Named turns come first, each shown by rows before and after it. Which turns, in which order, take the first row of each pair that follows to the second? Write the first one first, as in the answered first pair.
K_61 (before |-> after):
[ -9 -10  24  -3   7  10  -1  -1  12 -19   4  -2  13   4  -9   8  -4  -1] |-> [ -4  17  10  11 -12 -14   2 -14   9  14   7  -6   5   4  12  -9  -5  11]
[  8  -1  -6   3   0   2   2  13  -2   2   5   2 -10  -2  -6  -4 -11 -15] |-> [  3  -5  14   3   1   2   1  10   4  -3   6  -2  -2   0 -10   4 -14 -12]
[ 10  12   4   3   0 -15   8   8  -4  13  14   6 -20  -2  -9  -3 -11  -5] |-> [ 11   3  -1  -3   9  -6   5  16  -5   2  11  10 -19  -2 -18   1 -12 -11]
[ 4  6 -9 -3 -2  4 -8 11  5 -1  8 15 11  9 -1 -9 15  9] |-> [ 1  0  2 -4  2  6 -8 11  6 -7  8 14 15  9 -5 -6 14  9]
K_964 (before |-> after):
[  0  10   2   2  -4  -3  10   0 -10   5  10  -5  -4  -6   3  -7  -7   1] |-> [ -2   2 -10  -3  -1   4   5  -2 -14   0   6  -6  -3  -9  10  -9   3   3]
[ -1 -16  20  -2   0  20   7  -5  -1 -14   4  11  -2   7  -7   0  -6  17] |-> [  5  -8  19   2  -1  16  14   3  -4  -9  10  13 -12   5 -11  -3 -16   7]
[ -5   8  -1   3  -8  -8  -5 -15  -2  13  -2  -1   4  -3  22  -8   8  15] |-> [  1  16  -1  10  -8 -14   3  -5  -4  18   5   2  -4  -1  14  -9  -5   2]
K_262 (before |-> after):
[  7   8 -18   3  -1  -1  -1   9  -2  10   6   2  -9  -4  -6  -6  -5 -12] |-> [  9  10 -13   3   0  -1   0  12   1   9   7   3  -8  -5 -10  -4  -9 -16]
[ 6  1 -2  6 -3  3 -4 -9  3 -2  4  1  4 -4  3 -8 -4  4] |-> [ 7  2  3  7 -3  2 -2 -7  4 -3  6  0  3 -4  0 -7 -7  1]
[  8  -5 -12   0   2  -1   3   4  -1   6   2   3  -7   2  -2   2  -4  -2] |-> [  6  -2 -13   3   0  -3   0   5   0   7   2   3  -5  -1  -2   1  -6   0]
K_45 (before |-> after):
[ -2  -6 -20  -8   0  10  -6  -3  -9  -7  -1  -2  -1  -1   7  -1  10   0] |-> [  3  -5 -13  -4   4  10  -1   9 -10  -8   4   3  -8  -3  -8   1  -4 -16]
[  6  -1 -10   3   4  10   5  19 -11  -4  -2   4 -18  -3 -11  -6  -8 -17] |-> [  4   8  21  11   1  -4  12  12  -1   1   4  -1  -8  -2 -12  -4 -15 -12]
[ -6 -10   2 -10   4   2  -4  -4   3 -17  -2   4   6  -1   2   6   7  10] |-> [ -4 -11  -5 -10   7   6  -3   1   0 -18   0   7   2  -4  -1   7   2   4]
K_652 (before |-> after):
[ 4  9  1 13 -4 -7 -2  0  2 15  0  2 -8 -1  9 -3  3  1] |-> [-5 -8 11  2  1  0 -6 -6  7 -1 -6 -3  4  0  9  4 12  9]
[ -3  -9  18  -5   3   3   1   4   4 -10  -1   1   8  -5  -9  10  -2  -7] |-> [  7  11   2   3  -6  -8   6   7  -3  10   4   6  -8  -4  -3  -3 -10 -11]
[  3 -14  -1  -7  10  19   1  11  -2 -17  -6   2  -3   0  -9   6  -1  -5] |-> [ 11   7 -19   2  -1   5   5   8  -9   7  -2   8 -18  -1   2 -10  -5  -9]
Now pairs of rows:
Between the rows of a pair lie two turns.
[  3   5 -13   7   0  -3  -1  -9   2  11  -3   2  -3  -4   8 -13   3   7] |-> [ -2 -10  -9  -1   8   8  -6  -9   3  -2  -8  -2   5  -2   6  -5  11   9]  K_45 K_652
[ -4  -5  -3  -7   9  13   5  13  -1   5 -10   7  12  -2  -8   2   2 -13] |-> [-11  -2   8  -6   3   2   3   0   4  11 -12   1  20   1   5   1  10   3]  K_61 K_45
[  2 -20 -27  -6  20  17  15   2  -3 -11 -10  10   8  -1   2   0   3  -1] |-> [ -2 -24  -1  -4  20  14  16  -1   5 -17  -8   7  18  -1  -4  10   3   0]  K_45 K_964
[  9   2   4 -17   8  18   5  -1  -3 -11   3  -2   0 -11  -3  14 -13  -8] |-> [  8  21   8  -8  -7  -3  10 -13   1  11   7  -5   0  -9  11   5 -15   2]  K_45 K_61
[ -1 -12  24  -4   3   3   3  11   9 -20  -5  -6   6  -8 -18  18  -2  -1] |-> [  8  11 -29  -2  -9  -2   2  12 -12  12  -6   5 -18  -9   1  -7   1  -2]  K_61 K_61
[-13  -1  16   0   0  -4  -3 -16   3  -5  -4 -14  21   1  11   5  11  17] |-> [  0  -8 -20  -9  11  18  -7  12 -15 -16  -8   1  -1  -3  -2   2   6  -9]  K_45 K_45
[  2 -15   2 -11   3  23   1  22  -5 -21   0   8  -4   2 -14   2  -1 -18] |-> [-11  -5  21  -7 -11  -1  -4 -17   8  -5  -2  -6  20   7  14  -5  19  22]  K_61 K_45
[  7   6   3  11   2  -6   3   8   1  12   3   7  -7   2  -9   1 -13  -7] |-> [ -5 -11  15   2   9   3  -3  -3   6  -7  -4   0   9   5  -7   7   3   5]  K_652 K_652
[  2   0  23  -1  11   5  10  15  11 -24   5  -4   5   7 -21   6 -11 -11] |-> [-10  -5  12 -10   2   6   0 -12  12 -16  -5 -12  20  10   9  -1  17  21]  K_45 K_45
[  9  16 -13  13  -3  -7   3   4  -7  11   6  -2  -2  -1   3   1 -10  -4] |-> [  3  -7   7   3   8   7  -1   7  -3 -14   0  -7  11  -2 -12  15  -7  -5]  K_652 K_652
[ -9  -9  -9 -11   7   8 -10  -6   1 -11  -6  -3  12   3   4   4  14  11] |-> [  0  -6   2  -3  12   9   0  12   1 -15   0   4   2   2 -19   9  -6 -11]  K_45 K_45
[  3   5   4   8   0  -5   4  17   1  -4   9   8 -12   1  -8   2 -11 -17] |-> [  3  10   8  11  -4 -10   6  12   2   5  10   8 -14   1  -4   0 -10 -11]  K_61 K_61
[ 19   3  -9   6 -19   7   2   0  -8   3   6  21 -16  12  -9  -2 -15 -18] |-> [  8  -2  31   8 -21  -1   3 -14   9  -7   7  10   5  15 -11  10 -12   0]  K_61 K_45
[  5   0 -26  -8  -3   8  -7  -6  -8   6   0   1  -6   0   9  -9   7   4] |-> [  3 -15   6  -9   8  15  -4   2   2 -19   2  -1   3   0 -12   8  -2  -8]  K_61 K_45
[  0   1 -17   3   1   4   2   2  -6  -3  -2   5  -3  -1  -5   0  -3  -5] |-> [  0   4   2   8   0  -3   8   3  -1  -3   2   6   0  -3 -11   5 -11  -7]  K_45 K_61
[  3 -13   2   9  -3   5  -3   5   0   5   7  -1  -8  -1 -24   5   0 -11] |-> [  0  -8 -11   6  -9  -2  -9 -11  -2  16   2  -3  -3  -1  -2  -5  13   8]  K_652 K_964
[  0  -9   7  -3  15  21   5   5   2 -27   6  -6   3   0 -15  14   3 -13] |-> [ -8   8  -2   0  -2   0   0 -25   4  -2   2 -14  11   2  19  -2  20  18]  K_61 K_45
[  9 -10  -2   1  14   9  -3   5  -2  -7  -3   3  -4  -2 -23   0 -13 -16] |-> [  1  -1 -13   0   2  -4  -8 -22  -3  11 -10  -5   4   0   9 -13   8  16]  K_652 K_964
[-17  -3   0  -7  -4   9  10   2   6   5  -2  -9  -1   6 -14  13  -5 -24] |-> [-18  11  -4  -2 -14  -5  11  -8   4  19  -1  -9  -2   8  -1   5  -3 -12]  K_45 K_61
[  3  -6  11  -1   4   5   6  12   5 -12   6   2   1  -2 -18   7 -11 -14] |-> [-10  -7  14  -5  -1  -1  -1 -13   8  -4  -2  -9  18   1   6   2  10  14]  K_45 K_45
[ -2   8  -5  15  -1 -12  -8  -9 -11  24   0  -2  -5  11   7   5 -13   4] |-> [ -6 -11  15   8  14   3 -10   0  -6  -5  -2  -3   4  10 -12  21 -14  -3]  K_61 K_61
[ -6   5  23   8 -10 -18   0 -14   5  11   3  -6  11  -2   3   2   1  14] |-> [  1  -7 -30 -10   0  10  -9   2 -14   0  -8   5  -7  -5   6  -6  13   1]  K_45 K_45
[  3  -8  17  -8  -4  12  -5   3  11 -16 -16   2   2  -9   5  19   9   6] |-> [  5   3  -8  -6 -12   4  -7  -4   3   2 -17   6  -7  -9  23   4  14  14]  K_61 K_45
[ -7   1   7  -2   0  -1  -9  -7   3  -2 -13  -5  10   5  10  -9  12  11] |-> [ -8  -6  10  -4   7   5  -7  -1   4 -10 -12  -5  12   5   3  -3  10   7]  K_45 K_61
[  3  -3 -17 -13   0  13  -7  10  -2  -4   2   3   8   2  -7  -3   4  -4] |-> [  8   3  -6  -5  -3   4   0  14   0   1   7   7   4   1 -16  -2 -11 -12]  K_652 K_45
[ -8 -10  30  -4   4   0   7 -14  13 -14  16  -8  -5   0 -17  12  11  10] |-> [ -3  10  23   7  -9 -18  11 -22   9  11  20  -8 -13   1  -5   1   7  15]  K_652 K_45
[ -1   9 -18   5   2   9  -1   3  -8  16  -1 -11  -6   9   2  -6   6  13] |-> [ -9  -1   5   3   4   8   0  -5   2   7  -2 -16   7  11   2   4  10  21]  K_652 K_61
[ -2 -13   5  -2  10   7   2  13   2 -16   6   1  -2   1 -10  10  -3  -8] |-> [ -9 -10  17   0   3  -1   0  -5   9 -11   4  -5  11   3   1   9   6  10]  K_45 K_45
[-13  -8  28   3   6  -1  -5  -7   1 -11   3 -10   6   8 -13   4   0   0] |-> [-14 -16  -3 -10   8  11 -13  -7  -7 -16  -7  -8   1   8  -3  -1  15   4]  K_45 K_45
[  3   0  23   9  10  -1 -10  11   8 -12  -2  -1   8  -8   2  17   9   2] |-> [  9   9 -17   7   7   3 -13  18  -6   2  -6   7 -11 -11  11   3  14  -4]  K_61 K_61
[ 10   0 -16  -4   6   8  -2  17  -9  -8   4  12 -12 -10 -14   2 -11 -17] |-> [  5  20  12  10 -10 -20   3  -5   3  16  12   4  -2  -7  -2  -4 -15   4]  K_61 K_61
[ -1  -1  15  10   3  -7   4   3   4  -6  -2  -1   3  -3 -11  15  -9   2] |-> [  0   7 -14   9  -4 -10  -2  -6  -5  10  -6   0  -3  -2   7   2   2  11]  K_45 K_61
[ -6 -18   2  -6   6   4  -3   1   4 -16  -4   0   7   1 -10   9  -2  -8] |-> [ -1   3 -23   1  -6 -10  -3  -7  -2  14   0   1  -4   2   9  -8  -1  -2]  K_61 K_61
[  2 -15  19   7  10   3   0   0  -2 -26  -7 -14  17  -3 -31  13 -32  -8] |-> [  2  -6 -50  -1  -2   5 -13 -13 -21   1 -17  -8   5  -4   8 -12  -3  12]  K_652 K_964
[ 13  -5 -19  -3   3  15   1  24 -11  -6  -4  -4 -14  -2  -2   3   1 -18] |-> [  6  17  15  11 -13 -17  10  -3   4  20   3 -16  -1   1  13  -3  -1   3]  K_61 K_61
[ -7 -18   6  -7   9  10  -1   7   1 -19  -6   2   6  -1 -12  12   1  -5] |-> [ -2   9 -23   2  -7  -7   1  -3 -10  14  -3   6  -8  -1  11 -11   3   2]  K_61 K_61
[  0   5 -18   2  -5   2  -1  -1  -3   5  -5   5  -4  -1   6  -4   3   5] |-> [  4  11   0   8  -5  -2   6   7   0   4   1   5  -6  -2  -7   0 -11  -5]  K_45 K_45
[ -4   2 -32 -13   0   0   2   2  -3   7   2   7  -7  -1   9 -16   7   2] |-> [ -7 -15   8 -13  12   8   2  12  10 -18   6   2   5  -2 -16   4  -3  -8]  K_61 K_45
